Each path below is one point turned by a fixed rotation once a step. After each direction that follows a path, write how fast that rotation turns it, in degrees each step (0 if it stays still).
Each turn is a multiple of 5 degrees from 10 to 175, or 0.
Each row of a path follows its step; steps can be skipped.
Rotation 1:
step 0: [  4   4 -18 -14   3  -4   6  -2   6   5  13  -2  -2  -8  13  12  -3  22
  10   0   5 -14   2  22   5 -13   7   2  10 -13  19  11   2  -3 -12  -6
 -11   3  -2   8  10  -2   7  -1   3   3  -6   0  -3  -2  20  16  27   4
 -14]
step 2: [ -3  -2 -10   8   4   4  14 -15 -11   0   9  15   0   7  11  -8   7   0
   0  22   0   5 -12   4   0  -4  -8  12  -7  12  11  13 -11  -2  10  28
  -1   5  15   6  -7  -7   3   4  -9   7  -3 -11   5  -8  12   0  19 -21
  16]
step 4: [  1  -2   7  24  -4   0   8  13  -5  10  -8   2  -6 -15 -13   9  -2  16
  -5 -17   1 -25  10 -13   0  12  -8  -1  -5   5  -4   3  -6 -23   4  13
   3  16   9  18  -9   9   2   7  15   9   1  -8   5  -2   0   4   2  -4
  16]
step 5: [ -4  12  -6  15   7  -5   1  15  -1   8  -7  12 -17 -14   9  -9  -2  -9
  -5  14   9   2   5 -17 -11  -4  -5  13  -3  -2  14  16 -22  -1  -6   4
  13   8  27 -14   1   5 -11  -1 -10 -11 -11   5 -13   7   9  -9   1  -6
  -3]
step 6: [-10   2 -10  28 -10 -16   8  -6   8   6   7  16  -1  -9  -2  10   3   3
   9  -9   8  -8   4  12   2  -2  10 -17  -5  -9  23  -8 -19  -6   6  -6
   5  -8  -9 -11   8  -6   8 -10   6   5   1   7   0  20 -18  -1   6  -1
 -12]
step 9: [-16  27   1 -14  -3   3  -3  -2  -2  -1 -15  23   7  15   4   3  24  11
   8  -8   5 -13  14   4   2   2  -4   2   7   1  15 -14  -2   1  -4 -18
   4  -5  -6   1  11   0  23   0  11   0 -15  11  -1  -4 -11  -3   5   9
  -1]
step 11: [ 12   6   2  -2  -7  -9   7 -14   4 -21  -2  -1   3  14  18   8  -3  18
  14   0   0   4  -5 -21  -8 -10 -10  10  -2  -7  14   4   0   9  -4   8
  10 -17  20   6  -1   1   0   9 -11  -6  -8  -8 -16  -4   8   2  10   6
 -22]
step 12: [ -7   7  -3   1 -16 -27  -6 -14   7 -14   2  12   8  14 -11   0   6   0
 -11 -22  -5 -20   0   4   0  -4  -3   1  16 -12  -4   1  -1  -3  -6 -10
  11  -6  -5   3  -4  22  -1  -1   6   8   0 -14   0  10  -2   5  25  -4
  16]
step 13: [  1   6  -2  -4   9  -2   8   6  16   4  14   8  -5 -10  -2  -2  14  -5
 -19 -14 -27  -6 -14 -17  10   3  -8  14  -4  10  18   3   4  -1  14   9
   9   3  10  -5  -7   8  -9  -2  -5   5  -3  -4  12 -15  22   5   3  14
   5]
step 14: [  3  -7 -17  14 -14 -10 -28 -28  -5  -9   0  -1 -13  -7  10   8  11   6
  -4   8 -11  -5  -4  -7  -8  -8  -8  -6 -16  -6   3 -11 -23   5  -8  17
   7   3   3  -6   4   1  -8 -14  -7  -9  -5  -2   3  -2   5   6  -2  16
   0]
Speeds:
[-2  1 -3 -2  4 -3 -3  3  2 -3  1  7 -2  1  7 -1 -5  0  0  2 -1 -5  0  0
  1  3  3  3  1 -1 -7  2  4  1  3  3  0  4  0 -4 -1 -1  2 -2  2  1  2  4
 -4  2  3  4  0 -4  3] -> 140
[ 0  1  2  1 -7 -1 -1 -3  6  1  2 -2 -4 -3 -2 -3  3 -3  4  1  3 -4 -3  1
 -6  1 -3  0  5  3 -1 -1  4  2 -2  1 -1 -1 -5  0  4 -2  2  4  5  4 -2  2
  0  3  4 -2 -1  0 -1] -> 125
[-2  1 -1 -5 -2 -3 -4  3  1  0  0  1 -3 -4 -5  4  2  0  4 -5 -3  0  2  1
 -2  3 -1  3  1 -1 -3 -1  0 -6  5 -4 -2 -3 -5  2 -2  3  3 -2  0  0  1  0
  3 -1 -5  0  4 -5 -3] -> 125
[-3 -2  1  4  1  0  3 -1  2 -3  3  0  1  0  1 -2  2  3 -1  2  0 -4 -2  3
  2  3  2  1  0 -5  5  4 -2 -6  1  3 -3  1 -5  6 -5 -5 -2  7  0  2  4  2
  2 -2 -2  4 -1  0 -3] -> 170
[-5  0  5 -1 -1 -3 -1 -4 -3  0  0 -4  4  1  1  0 -2 -3  0  3  0  0  1 -3
 -1  5  0  3  4 -3  3  3 -2  4  0  3  1  3 -1 -4  2  4  0  3 -1 -3 -5  1
  0 -1 -6  0  2 -8  1] -> 110
Rotation 2:
step 1: [ 21   0 -12   8  -1   6   3   6 -11 -10 -21 -13   8 -14  -9  24   2   7
  -2   5   5  -4 -14  -2   8 -11   5   0   4  -8  -3   8  12   7   1 -29
   3   3   3  -5 -10   6  11  19   5 -26   8  -8 -19  -5  -4  -6  -6   9
   8]
step 2: [  6   4  -6   0   8 -15  -7   2  -3   5  -2 -13  13  12   1 -19   9  15
  21 -20  -2   7 -13   5  -5  -7  14  11 -12  -8  11   1  -7  18   7  -3
   2  23   2 -15  15 -16  -2   1  16 -12 -12   3   2  -7  -8 -24   4   6
  -2]
step 3: [  5   7  17 -11   6 -16   0   2   7  -3 -14   5  -7  -7   6  -8   7  -1
 -17   7   3 -19   1  12  -1   5  25  10  12 -19   1  21  21   3  21 -10
   3   3  10 -18   2  -5   1  -3  20  -2   6 -14   5  10  -7  13   1   3
 -11]
step 4: [ -7   2  -2   3  -7  -8  -5  10  -3  -3  -3  -2  23   6  22   4   7  12
   6  -8   0 -12   1 -14 -22  -7  10   4   6 -17   0   0   9  -3  -7  -7
 -23   1  11   7 -12   2   3 -16 -19 -17 -15 -18  -7 -17 -11   4  -8   5
 -18]
step 6: [-11 -16  -5  10  -3  -6   7   8   5 -13   7 -22   0   0   6 -11  23  11
   0  -2   6 -12  -6  -1   9 -14   4  -1 -11   2  -3  17   6   2  17 -14
 -29  -1  -4   0  -3  -3  -8   3  18  -6  -4  -4 -19   8 -15  -4  -6   5
  25]
step 7: [ -6  14 -15   5   6 -19  10   2   2 -17   8   7   1 -12  12   1   0  10
  12   4 -15   9   7   2  -5  -2  24  -1 -13 -11   6   2   3  -6   4  12
   4  19  -6  -1 -10 -20  11  -8  18   8  13 -23  -3  -2 -16 -12   0 -18
  -8]
step 9: [-12  -5 -15  14   0 -12   7  15   5   5   4 -22   0   5  20   5  12  -8
  15  -7 -16 -20   2  20 -18 -14   3  -7  11 -11   1  -8 -25  -5   0   0
   0   3  -1   6  -9  10   2  -4  -7  -1   8   4  -8  14  -6  21   0 -10
 -13]
step 12: [  4   1  11   3 -21  -9  12  -1  -2 -18  -1  -9   0 -20   7  -1 -26  10
  -5  -6   7  -5  -6  18   2 -20   3  -5   1 -11  -4  -3   7  -6  -1   0
  16   9 -22  -6 -11  -7   8 -13  -2   5  28  -5  16  10  -8  15   4   2
   2]
step 13: [-15   2  -2  16 -21 -27  -7 -15   3  -3  -9   6  -2  11  -2   5  14   6
  -5  -6   1  14  -5  12  -9  -9  -5  11  -6  -2 -10 -12 -25  -2 -11  -8
   0 -10 -12 -12 -14   5   7 -15   0  -7 -15   6  -3 -16  -7  12  13  11
  -7]
step 14: [ -2 -13 -11   5 -20 -12  14  -4  -1  11  -8   9   0   7  13  -5 -14   4
  -1  12  -8 -11 -15  14  -7  13  -7  -1  -8  -4   8   2  -6   1  25   0
  -2  11  -1 -12  16  21   6  -5  -8  26   9  16  -6   4   3  15  13 -15
  -9]
Speeds:
[-2  1 -4 -1  0  0  2  4  2  0  5 -3  2 -7 -3 -6 -3  0 -5  1  4  7 -6  1
  2 -2  1 -4  1  2 -5  0  1 -1  0 -4  2 -1  5  2 -2  0 -5 -3 -3 -1 -2 -2
 -1 -1  1 -1  0 -4  2] -> 65
[ 4 -4  2 -2  0  1  8 -3 -1 -4 -1  2  3 -1  5  5 -1  0 -4  0  2  0  1 -1
  5  1 -4 -1  3 -3 -5  2  1  2  3 -5  1 -4 -4  4  5  0 -1 -3  4 -4 -2 -1
  2  0  1 -1  2 -1 -1] -> 160
[-1  4  7  1 -5  0 -1 -4 -5  0  3 -3  4 -4 -3  2 -3 -2  0 -2 -2 -1  3  1
  0  2  0 -5 -1 -4 -1  4 -2  3 -4  0  2 -2  0  2 -5  3 -1  3 -3 -3 -3  0
  1  1 -6  2 -3  0 -4] -> 90
[ 2  0  1  2  7  0  2  2  0  4  0  3  0  0 -2 -5 -3  0  0 -2 -2 -3 -2 -3
  0 -1  2 -1  2 -4  1  0  5 -2  0 -6 -2  3  0  0  0  2  1  8  2  1 -9 -4
  0 -2  1 -2  1  4 -2] -> 20
Rotation 3:
step 0: [-10  -1   0 -10   8 -16  -7  -3   8 -17   8 -13   2   1  -5   3  -4  13
  -3  21  -4   6   2  -8  -4  -4  -5  -7  24   4   7   9 -13 -10  -2  -2
  -9  -6  12 -16   3  28 -10  -6 -10  -2 -13 -13  -2  -9 -16   7  -3   4
   6]
step 2: [ 12   6  11   2 -15 -11   0  -1  -8   3   2   7  -2  -3  -8   0 -13 -16
  25  14   2 -10   5 -18  -4   5   1  -1 -29  -3  -6  16   3  -3   4  -3
   6  -4   1  -5  -6  11  12  -6  12   3   8   4  -6  -7  -6  14   8 -23
  14]
step 3: [ 19  16 -11  -2  18  16   5  10   3   7   4  -6  -7   6  22  -7   1  -4
  -5   6   7   9  10   8   0   4   0   0   3  13  -4  10   9   1  -9   7
   7  -6   5  -5 -18  22   1  -9  -2   4  -8 -19   2  25 -13  -8  -5   0
  -4]
step 4: [ -8   7   3 -20 -10  -2  13  -4  -4 -15 -25   6  -1  16  -6  13  -1   2
  -7   3  -7   3   7   4   6   6   5 -13  23  -7   8   0 -16   0  -5 -29
  -1  -6   2  12  -1   1   9  -2  12  -6  12  -5  14   1 -14  -3   5  -5
  -4]
step 5: [ -1  -1  12   0   6   2   3 -14  -5   2  -4  -7  -9  -5   4 -12 -11 -18
  -9  14   9   8  -9  -5  10 -17   1   5 -11 -17  -2  10   1   1  14   6
 -12   5   0  -1  -4  -8   0  34   8  -5   7   1   2  -1 -20  16  -2  16
   3]
step 6: [  8  -2  -3  10   3  18 -12  13  11  14  -6   2  11   4  -4  -7  -6 -12
  -1  -6   0  -3  22  -8   8  -1  -6  15  -7  18   2   0  -2   1  13  -3
  -2   3  -5  -6  -9  -1  19   3  -8  -4  26  -9  11  -7   8 -16  -6 -21
  10]
step 8: [  9   4 -10 -10  -3  -3  12 -12   7 -18 -10 -10   2   2  -5  -8  16  -9
 -13 -19   3  12   2  -8   5 -10 -11  -6   0 -22  -5   5   3  -4 -15  -8
 -30   8   5   8  -1   2 -11   9  -8  -9  -5 -12   2  -3  13 -15   3   5
   3]
step 11: [ -5  17  -1 -20   2  16  -7 -12  11 -21   0  -1  13   4  12  -1   5   2
  -3  -3 -11   5   6  -8 -21  -6  18 -15   3  -7  19 -15  -5  -5 -11 -12
   6  -6  -4  -4   6  17   3  -1   3   8  -4   5   0  -6  -5 -13  -3 -19
   0]
step 13: [ 20 -15  12  14  -2   1  -3   4   0   6  -5  -7   1  11  -6  -6   8 -15
   3  10   9  -1  18  -5  -1  -5  -8   5   4  -5   1  10  -8  11  15  -8
  20   2  -4  -3  -7   5 -14  10   8  16  -6   0  22 -17  15  -1  -2 -12
  16]
step 15: [ 11  14 -10   4  -2 -10  -4 -12   0 -11 -13   2  -6  15   6   0  12   4
  -8 -11  -2  14 -15  18  11   7  -3   8   4   0   5   1  11  -7 -21 -13
 -15   6   6  -5  -4  25   5   7  -9   1   2   5   8 -19 -16   3   7 -12
   8]
Speeds:
[-1 -7  1  3  0 -2 -4 -1  0  0  0  4 -1  1 -4 -4 -3 -6  2  5  7 -4 -1  0
 -5 -3 -4  5  1 -3  4 -2  0  2  1 -2 -1  1  2  3  0 -1  3  0  0 -1  1  1
  2  2  2  1 -3  2 -2] -> 90
[ 7 -1  0  0  2 -5 -1  1 -3 -3 -2  1 -1  3 -2  5  1  1  1  2  1  3 -2  0
  0  1  0  5  0  2 -3  0  1  3  0  3  6 -2 -1  0  1  6  3 -4  4 -2 -2 -1
  2 -3 -8  3 -1  3  3] -> 25
[ 2  1  4  2  0  3 -4 -3  5 -3 -5 -2  0  1 -2 -2  1  4  6  2  0 -7 -2  3
  5 -1  1  0 -1 -5 -6  1  0 -1  3 -1  0 -1  0  0  2  3 -4  3  5 -2 -2  4
 -1  5  1 -2  4  0  3] -> 130
[ 2  1 -4  5  2 -1  0 -7  0  3  3  4 -3  1  1  3  1  2  1  6 -1 -1  5  3
 -2  3  2 -3 -2  3 -1  0 -6  5  3  1  0 -3 -1 -3 -2  3  0  0 -2  0  3 -4
 -3  2  6 -3 -3  1  2] -> 100
Rotation 4:
step 0: [ 10  18   6  12 -10   8  22  17  -2  -3  -9  -3  17  -6  -6  -9  -9 -24
   0  -4  -8  -4  -7   1 -24 -22  11   4   4  25  -4   4  -6  -8  12 -15
   3   0  21  11   6  -3  -6  -2   2 -13  16   7  10  -5   4  -8  -6  -5
  -6]
step 2: [ -7 -16 -10  -3  11 -10   5  -3   6  13  -5 -12 -19  -1   0   5   4  17
  18  -3  -3  10  13 -20  -2   8 -13   0 -24  -5  -8  -5   1 -11  -7   2
  -5   3   6  -6   4 -28 -15  -3 -15  -2  15   2  12  -8 -19   2   7  22
   5]
step 3: [ 13 -19  -1  23 -10 -15   0 -23  -6 -10  10  -1   6 -17  -2  -2   5   4
  -7  18 -25  -1   5  12 -15 -10   4   3 -18   8 -11  -1   1 -13  -9  -3
   4 -10   8  17 -10   2 -12   7  12  19  -6  -1  13   8   0 -12   5  12
   2]
step 5: [-13  -2  13   5 -14  18  -2  -3 -10  -5 -16 -20  12   3   8  -7  -2  12
   2 -19  21  -8 -16  -3  12   4  -7 -20   6  11  -5   4   4   4   5 -12
   0  -8  12  -3  -4 -34   5   0   2 -13   0  -5  10  -6 -13  17   1   1
 -12]
step 6: [ 16   8   7  -4  -2  -1 -15  -9 -19  10  11   3   7 -19 -14   4  -6   8
  -4 -15 -13   4  -7  -1   4  -1  16  -2 -11   6   8   3  -2   3 -15   8
  25 -11   9  -8  14 -18  14  -6  -1  -9  -4   9 -10  31  -6 -10  -5   5
 -16]
step 9: [  5   6  15   0  17 -22  11  -5 -25   3 -14  -6   5 -12  14  16 -22  10
   4  11   7  20  16  -1  -8   0  -1   4  14  10  -5   4  10  -3  -1   0
   7  10  -4  -7  12   4  18 -11  -2  -1  -4  22  25  -2   8  -3   0   0
  -5]
step 10: [ 12 -17 -21  -1  -2   2   7  -1 -20  20   1 -14 -20   8  14   2  -3 -14
   3  -3   0  17  -6 -13  -1  -2   3 -18 -12   5  17   0  12 -35  16   0
 -11  -3   9   6   0 -11   8  -2  -3   6   0  -7  13  -6  -9   2  -2  -9
   2]
step 12: [ -5   5   2   4  -1  11  20   1 -10   8  -3  -1  -9   0  13  14   7   9
   0  12 -10 -20  14   6  -6  11  16  12   5   1 -25   6   3  25 -10   9
   2  -5 -15  11  10 -10 -15  -6   7   0  -3   1   7  12  -8  15  24  -5
 -17]
step 13: [  6   2  -7  -8  -8   5   9  -1   8  -9 -12 -16   9  -2   7  -8  -5  17
   8  20   5  13   2  -7  24  14 -11  -6 -11  13  17  -9   4   0 -13  11
  17  -5  23  13  -7 -14 -21   4  -1   4  -6   4  -2  -6 -21  13   6  -1
 -12]
step 15: [ -2  -7  -7   7  13  17 -13  17  -9  14 -13 -14  -1   4 -10   1 -16 -18
  -5   0  -3   4  -7   4 -15   2  15  -6 -10  -6 -10   5  -2   8   1  -1
  -7 -28  -6 -14  -6  -5 -10 -21  -2 -13 -21  -7  14   8  22  -7   3 -12
   3]
Speeds:
[-2  2 -1  6  0 -1 -3 -1  1 -6  1  2  2  6 -2  0 -2  4  4  3  3 -1  2 -3
 -2 -2  4  3 -2  2 -3 -2 -2 -2  3 -6  1 -2  8  2  2 -2  6  2  1  1  3 -2
 -3  1 -1  2 -2  5  1] -> 130
[ 3 -1  6  3 -1  2 -3 -2  0 -1 -3  0  0  3 -7 -1 -2  0  4  2  3 -4 -3  2
  5 -3  0 -1 -3 -2  4  0 -3  4 -4  0 -1  2  1 -6  0  0  1 -2  2 -2 -8 -2
 -1  1 -1 -3  1 -3 -3] -> 40
[-5 -1  2  2 -2  1  2  0 -5  1  0 -2 -1  4 -4  2  1  1 -7 -4  0 -3 -7  3
 -3  1  0  3  2  3  3  0  1  0 -2  3 -1  0  2  3  7 -1  3  2 -1  3  0  2
 -3 -3 -3  1  2 -5  4] -> 60
[ 0  0 -1  0  4 -2  1  0 -3 -2  0  3 -1  0  1 -1 -1 -5  4 -1  2  2 -2  3
  3  0 -1  3 -3  5  1 -1  4  3 -5 -3  2 -2 -2  9  4 -4  0 -7 -1  1 -2  2
  1  3  0 -4  2  6 -1] -> 110
[ 0  1  1 -3  1  0  2 -4  1  1  8 -2 -2 -5 -3  2 -3 -2  0  0 -3 -1 -3  0
  1  2 -1 -3 -4  0  1 -1  2 -3  1 -3 -1  4 10  3  2  8  0  0 -4 -2 -3 -2
  2  2  0  3  1  2 -2] -> 100
[ 6 -1  1  1  0  0 -2  2  1 -4 -1  0 -1  1  3  4  2 -4 -7  3 -1 -2 -4 -2
 -1  0  3 -2 -2 -8  0 -2  1  3  1 -5 -2  0  2  3  0  0 -4 -1 -1  0  2  2
  1  4 -3 -7 -3 -1  6] -> 95
[-1  2  3 -3 -1 -1  4  2 -1 -4 -2 -1  2  0  8  2 -5 -3  0 -3  4 -2  0 -1
  1 -1 -2 -5  0  3  4 -2 -5  1  1 -1  3 -2  5 -1  1  2  1  0  4  6  0  5
  2 -4  2  0 -3 -3 -3] -> 80
